In the rows, 128 means zero.
One turn moves every row onto another: examples first, then more rows asked
k_608: [107 121 148 101 153  92 134 127 123 137 129 135 135 116 136 118 142 141
 176 136 109 116 137 142 130 163 130 128 159 135 106 139 117 114 138 117
 117 182 133 119 132 143 116  93 142 152 141 109 137 156 139 145 130 114
 126 140 124 139 113 154 138 140 103 124 135]
k_758: [136 140 129 111 131 166 114 121 126 129 138 139 110 143 136 138 124 145
 155 122 118 141 146 142  97 133 132 155 189 101 134 122  97 135 130 114
 129  90 121  96 118 129 115 137 125 166 145 111 132 140 143 117 133 164
 108 116 132 144 132 122 131 108 141 145 134]
k_963: [137 131 149 143 122 152  77 127 138 134 128 101 115 139 121 135 138 135
 105 131 143 136 116 103 139 136 124 144 116 122 123 140 146 143 123 126
 114 126 119 113  82 122 121 127 128  87 139 113 155 126 145 125 143 133
 137 143 151 147 129 158 120 137 145  84 136]
k_989: [117 133 107 124 115 124 118 122 109 129 180 119 125 123 138 145 116 143
 115 126  91 128 130 151 134 125 141 146 140 186 131 136 146 124 123 142
 124 107 155 107 126 121 126 143 126 122 139 126 130 126 130 116 112  55
 124 131 128 110 128 131 123 140 127 122 122]
k_18: [121 130 141 121 139 147 154 148 130 112 144 113 134 108 138 143 131 123
 134 150 113 124 135 141 128 101  96 115 150  97 114 120 146  99 119 136
 110  74 134 128 146 110 123  94 125 171 125 146 131 129 103 142 115  89
 130 119 136 146 138 126 124 126 131 153 141]
k_683: [128 135 146 125 136 145 102 129 139 128 120 111 124 141 132 138 132 123
  91 137 136 131 128  90 128 139 119 130 110 117 122 136 128 131 113 137
 121 132 117 121  85 124 106 113 116  75 143 132 131 130 131 127 140 131
 126 146 159 149 125 163 114 146 136  76 145]
k_27: [125 127 141 144 110 106 130 133 111 125 103 145 111 148 107 152 133 122
 105 116 109 155 107 105 124 148 103 114 108 144 122 123 137 151 101 113
 142 142 149 129 150 115 131 117 138 155 138 108 131 141 103 123 132 149
 152 119 143 102 125 117 126 135 124 155 157]
k_393: [137 124 103 112 137 126 136 132 105 115 154 140 129 106 146 147 114 118
 129 137 104 111 151 127 135 110 116 137 127 157 126 139 134 134 140 145
 111 122 144 103 146 129 107 141 135 127 132 123 122 134 132 124 126  53
 123 143 149 105 139 111 109 150 110  99 127]
k_786: [112 117 142 139 151  95 134 142 107 152 138 123 138 121 139 149 144 128
 159 157 102 116 115 145 123 180 150 124 152 136 121 129 121 114 129 111
 113 174 125 135 129 133 115 101 138 133 129 115 143 127 135 143 113 111
 135 136 118 143 119 168 126 139 103 130 137]
k_24: [129 123 136 118 120 133 125 122 116 123 163 127 121 106 131 131 125 140
 186 120 123 146 129 102 122 122 138 137 140 162 128 121 124 128 133 133
 122 149 123 130 202 124 121 144 119 130 131 125 129 133 131 121 120 112
 126  81 117 156 124 111 125 130 146 121 119]
k_125: [136 143 123 111 133 173 127 112 104 121 129 142 114 114 139 155 110 109
 121 132 128 131 132 123 102 134 132 131 174  94 146 120  91 143 135 106
 113 106 121 129 120 134 104 136 126 151 125 110 116 120 140  93 131 151
 133 167 136 144 141 117 109 115 125 132 146]
k_199: [126 118 114 121 130 134 104 130 140 129  94 107 126 122 126 131 126 132
 160 136 132 128 136 140 127 105 115 126 134  84 135 132 147 125 113 127
 124 170 145 127 127 126 141 129 130 183 142 131 122 122 136 120 142 163
 129  78 131  99 127  93 133 128 130  94 120]
k_469: [115 137 136 121 131 158 121 124 122 129 166 130 122 124 137 133 128 133
 154 125 188  84 145 112 135 118  99 132 134 140 123 122 140 133 117 140
 130  84 153 127 118 115 123 128 125 119 146 125 137 127 135 103 133 143
 120  81 132 181 131 149 124 123 163 113 125]
k_759: [133 129 156 114 125 139  88 125 127 122 132 117 109 147 121 125 154 141
 108 122 131 133 158 103 129 138  95 133 130 110 123 150 168 122 119 149
 134 138 105 111  86 119 101 118 112 107 130 128 134 136 155 123 130 136
 111 144 155 150 125 160 121 125 156 106 146]
k_423: [109 125 145 131 141 110 120 129 127 120 125 120 120 114 138 135 124 126
 178 122 113 130 113 147 131 175 148 126 149 151 123 118 116 132 140 108
 116 182 144 129 144 143 130  93 128 145 132 108 138 144 129 129 144 109
 144 164 132 132 120 156 140 150 113 118 144]
k_198: [137 124 136 109 124  75 113 113  99 124 124 134 108 154 120 129 132 121
 127 108 109 124 111 101 150 135  91 117 118 129 109 141 126 140 130 122
 125 141 153 117 146 135 126 141 119 166 152 129 139 137 138 130 149 162
 148 106 143 111 125 108 117 136 107 149 138]
k_983: [132 129 142 120 121 122 156 114  95 129 151 148 131  90 130 114 118 138
 145 127 133 148 146  96  99 141 158 139 137 154 136 107 137 136 116 134
 127 154 133 128 191 122 119 151 142 130 122 114 120 129 124 109 128 117
 112 108 120 158 123 126 125 116 147 131 115]
k_809: [115 122 132 108 120 127 145 118 104 124 171 112 153  79 151 125 113 150
 139 144 125 133 144  86 115 131 146 115 132 164 149 121 133 122 119 141
 128 157 132 145 169 127 119 133 141 138 123 118 108 132 124  98 104 129
 119 127  98 141 120 119 121 118 125 122 118]
k_448: [132 142 115  97 115 168 143 127 131  95 137 117 122 138 130 138 113 127
 122 150 137 143 140 130 118 124 123 107 190 102 136 135 101 115 112 134
 129 126 121 149 108 129 109 112 129 157 123 130 115 127 126 108 104 147
 125 145 152 156 129 110 121  98 103 151 141]
k_906: [114 145 123 125 118 132 108 110 125 146  94 126 101 123 110 124 132 110
 121 115 134 145 117 155 124 117 135 137 137  92 143 119 145 128 110 116
 122 172 145 124 129 132 150 144 118 158 108 131 124 104 128 108 147 134
 158  95 127 114 125 101 113 131 147 108 125]
k_795: [128 147 124 117 112 101 117 120 144 130 136 121 124 167 132 139 126 139
 116 124 139 104 129 145 123 147 100 120 151 110 134 128 142 122 114 156
 131 171 128 123  73 132 112 103 128  89 153 126  98 127 140 124 126 152
 118 130 110 119 119 142 132 137  92 118 107]
k_952: [114 123 145 124 135  97 124 129 110 128 137 112 121 129 130 134 137 140
 170 130 111 127 132 157 124 189 145 121 164 144 128 121 150 122 127 117
 119 183 138 136 138 127 120 105 127 157 119 129 149 131 136 127 127 107
 129 150 141 151 133 168 134 136 116 152 135]
k_765: [109 133 104 106 140 115 120 112 129 154 102 110 149 116 139 138 117 125
 114 138 114 113 128 133 111 122 137 123 128  92 139 117 131 112  91 117
 111 157 154 149 108 124 137 125 129 151 159 150 108 107 118 111 130 158
 123  84 123 115 135 116 122 136 128  93 124]
k_962: [125 133 135 124 114  66 123 119 100 132 139 114 120 162 137 130 129 129
  91 113  93 122 123  96 131 153 107 110 118 136 127 123 138 127 110 127
 135 140 157 119 125 133 136 135 124 164 140 136 126 131 116 122 125 164
 129 122 129 114 126 120 112 128 110 162 140]
k_348: [148 111 108 118 144 131 140 128  98 119 151 154 139 129 143 138 116 149
 138 148  89 117 155 148 123 126 136 155 146 166 111 119 174 121 123 170
 128 108 144 107 137 116 105 142 133 125 159 115 119 134 135 136 123  97
 119 126 143 110 133 138 138 120 129 117 134]
k_11: [102 138 118 119 123 120 124 117 114 144 103 121 117 126 117 139 135 119
 112 124 112 146 139 150 101 132 131 120 139  92 149 120 156 107  89 138
 148 165 143 141 117 121 134 124 105 157 129 146  92 105 127 100 123 150
 124  91 114 110 113 125 129 122 154 123 137]
k_380: [108 134 154 115 138 154 138 125 114 118 143 121 127  81 131 127 118 141
 136 127 125 142 130 148 126 111 114 128 145 111 130 124 144 129 129 126
 125  61 155 108 136 117 132 105 126 187 139 125 132 139 121 113 149 105
 128 141 117 122 127 143 143 133 143 156 128]
k_433: [133 133 141 129 140 142 143 120 103 108 149 114 132  95 144 129 107 109
 122 140 116 118 109 146 139 111 126 126 151 106 118 103 160 106 131 139
  98  70 156 141 138 127 130 111 114 161 142 134 130 107 124 121 138 116
 151 158 124 145 135 134 133 115 135 149 140]
k_655: [126 142 150 136 147 131 156 140 122 119 146 115 127 109 145 111 112 113
 128 146 126 135 116 142 129 104 132 134 146  97 113 112 114 109 133 141
 116  62 150  96 139 136 141 115 119 160 139 136 133 129 109 147 155 103
 133 114 123 140 114 139 130 126 119 136 118]
k_621: [102 145 139 131 123 165 129 134 134 121 171 108 124 129 144 132 119 132
 137 132 189  98 138 111 139 120 111 117 131 151 136 115 134 123 109 153
 148  92 151 130 112 123 133 114 117 111 128 130 121 127 117  98 126 143
 134  96 123 171 118 149 123 125 151 110 130]
k_113: [131 126 148 113 122 136  86 133 142 109 131  91 117 147 122 120 138 152
 119 129 147 136 154  95 136 136 100 125 125 114 125 158 147 133 116 146
 135 138 122 111  81 116 107 112 123 115 150 138 143 144 151 123 143 135
  97 132 167 145 124 162 134 133 136  97 123]
k_891: [124 111 135 122 135 112 123 133 115 145 113 130 141 154 130 160 128 151
 120 142 100 129 109 103 132 143 100 114 107 146 123 126 131 140 106 119
 136 127 141 124 134 113 128 125 136 156 152 118 135 145 101 133 129 175
 157  99 133  94 134 123 121 148 102 141 151]
k_573: [125 147 133 136 106 126 118 127 133 144 119 144 113 146 116 168 140 128
 106 121 148 119 130 148 106 155  95 120 141 105 148 126 153 149 111 127
 126 174 115 121  91 113 106 108 144  90 117 111 112 122 132 108 124 123
 127 145 120 117 138 139 118 146 110 125 115]
k_660: [128 139 124 119 115 132  93 122 164 139 121 128 123 159 129 164 127 154
 150 106 137 108 121 152 120 141  90 134 139 122 132 126 132 149 118 123
 114 157 127 116  92 114 116 103 139  95 163 117 120 141 129 126 138 139
 124 115 122 111 145 134 135 165 107 103 111]
k_372: [125 136 142 145 131 162 133 135 118 120 151 143 115 109 137 137 130 106
 145 129 193  87 149  97 130 114  97 127 127 126 125 120 141 138 124 140
 132  97 146 127 129 124 121 121 136 117 128 103 126 127 137  99 131 138
 125 107 130 172 124 137 119 114 164 102 135]
k_231: [141 124 113 123 124 136 149 137 111  91 146 133 122 129 128 120 106 142
 126 149 125 147 147 149 135 121 138 136 144 172 121 131 157 131 120 176
 147 131 153 101 138 123 121 136 136 130 131 120 122 142 121 128 135  72
 130 137 159 106 115 128 141 122 105 122 118]
k_338: [109 150 145 124 120 156 143 130 129 112 158 128 117 117 143 118 126 117
 123 126 198  94 158 100 135 114  99 115 132 135 132 116 143 128 115 149
 142 110 150 125 117 128 130 116 134 121 108 118 117 133 119  94 128 132
 128 119 134 179 120 135 113 116 151 112 133]
k_837: [127 119 129  94 121 140 138 109 126 119 160 113 152 106 146 111 109 165
 169 142 128 129 128 105 139 118 146 129 144 175 125 115 138 113 119 149
 116 156 130 146 178 127 126 138 135 129 135 127 127 136 116 125 115 139
 147  97 119 157 128 109 126 124 118 120 119]
k_589: [126 152 114 121 115 163 115 132 155 123 151 105 119 153 138 143 114 134
 134 136 120 143 111 137 117 120 143 135 184 118 132 127  66 117 114 108
 120  97 125 123 106 133 131 121 128 140 141 125 134 128 120 127 107 141
 126 108 133 158 126 110 119 114 113 134 129]
k_597: [154 140 134 139 110 113  97 121 129 122 121 136  96 163 121 149 129 125
 147 104 150 111 131 151 116 155  97 139 149  97 134 119 158 154 136 138
 118 171 129 106 105 125 110 126 126 104 142 115 122 120 157 121 155 143
 119 133 130 119 139 134 132 140 115 120 103]

k_231 -> k_393
k_758 -> k_589
k_660 -> k_795
Now these:
k_11 -> k_906
k_372 -> k_469
k_27 -> k_198
k_380 -> k_655
k_608 -> k_786
k_113 -> k_683
k_809 -> k_983

One turn moves every row onto another: examples first, then more rows asked
k_804: [157 148 158 123 103 145 105 143 108 114 116 131 155 144 141 165]
k_718: [136 145 154 132  99 124  99 134 112 105 123 115 164 129 146 151]
k_586: [140 130 137 138 122 150 101 118  83 155  86 158 143 104 145 166]
k_273: [114 118 157 136 119 152 120 167  97 148 109 130 123 146 125 134]
k_183: [148 146 189 109 149 122 124 106 116 143 106 173 134 127 126 129]
k_353: [113 122 149 137 127 134 121 163 113 144 117 119  98 139 142 136]
k_334: [132 129 142 134 117 136  92 134  85 160  88 158 138 101 151 163]
k_112: [147 126 179 115 122 126 130 113  93 137 114 125 118  79 113 173]
k_508: [129  89 139 120 136 148 125 153 124 153 125 164 127  95 125 136]
k_257: [158 152 181  94 135 139 122 109 115 139 103 172 135 137 136 126]
k_877: [121 158 156 121 103 143 108 134 146 131 104 146  97 126 108 120]
k_435: [118 159 159 113 104 149 117 139 135 140 105 133 118 134 102 112]
k_500: [151 120 185 116 123 144 126 113  98 125 125 142 114  69 127 167]
k_324: [133 119 142 102 122 147 117 122 144 139 127 153 125  95  90 128]
k_288: [142 122 139  96 118 144 114 124 151 126 130 141 110  99 102 123]
k_869: [144 160 179 115 139 126 115  97 126 144 117 166 131 134 137 117]
k_431: [127 137 145 150 130 130  93 119  94 156  86 157 148 112 140 164]
k_879: [156 144 186 101 137 143 118  94 124 132 111 157 136 131 139 118]
k_572: [110 119 164 143 113 155 124 150 115 142 103 125 104 150 132 135]
k_991: [144 146 136 132 131 120 106 136  88 167 107 159 147 102 157 160]
k_864: [128 124 137 147 134 127  98 119  88 168 106 162 140 104 148 159]
k_772: [140 141 176 100 141 118 113 104 124 127 113 173 143 127 145 113]
k_965: [146 145 160 137 102 126 106 140 105 123 131 114 152 143 145 160]
k_201: [159 152 157 129 116 131 126 128 113 132 127 109 165 133 149 152]
k_713: [138 119 129 105 125 132 126 124 156 149 135 140 120  95 107 133]
k_603: [123  86 135 137 149 141 128 143 128 154 127 145 122 110 129 143]
k_554: [120 109 148 129 112 146 128 168 106 154 110 111 117 133 139 134]
k_476: [152 158 175 124 154 136 119  92 121 132 112 156 126 120 148 127]
k_101: [126  78 138 124 123 147 137 142 114 164 121 148 130 120 127 148]
k_266: [131  80 138 124 134 153 122 145 101 152 124 152 125 106 112 143]
k_471: [115 130 142 143 126 127 105 111  89 154  89 152 141  92 152 151]
k_669: [153 146 163 122 112 120 100 134 111 112 121 116 158 144 128 160]
k_299: [115 155 157 129 112 151 121 140 148 140 101 136 120 133 124 110]
k_776: [149 148 165 127  95 140 107 140 115 124 117 125 168 144 145 153]
k_717: [164 143 168 120 131 128 118 122  99 123 131 139 113  72 136 167]
k_818: [112 163 150 121 112 129 119 143 152 147 114 137 108 120 116 121]
k_579: [155 126 175 111 119 132 127 106 106 128 137 130 117  75 119 166]
k_320: [155 131 181 106 115 148 139 110  97 136 116 139 122  80 123 166]
k_236: [141 123 185 106 120 123 142 117  99 121 128 127 123  73 133 151]
k_938: [138 112 142  99 109 135 119 130 145 146 128 162 124  98 100 140]

k_603 -> k_353
k_112 -> k_431
Now these:
k_101 -> k_572
k_257 -> k_320
k_201 -> k_476
k_435 -> k_324
k_718 -> k_772
k_965 -> k_869
k_554 -> k_299
k_334 -> k_776

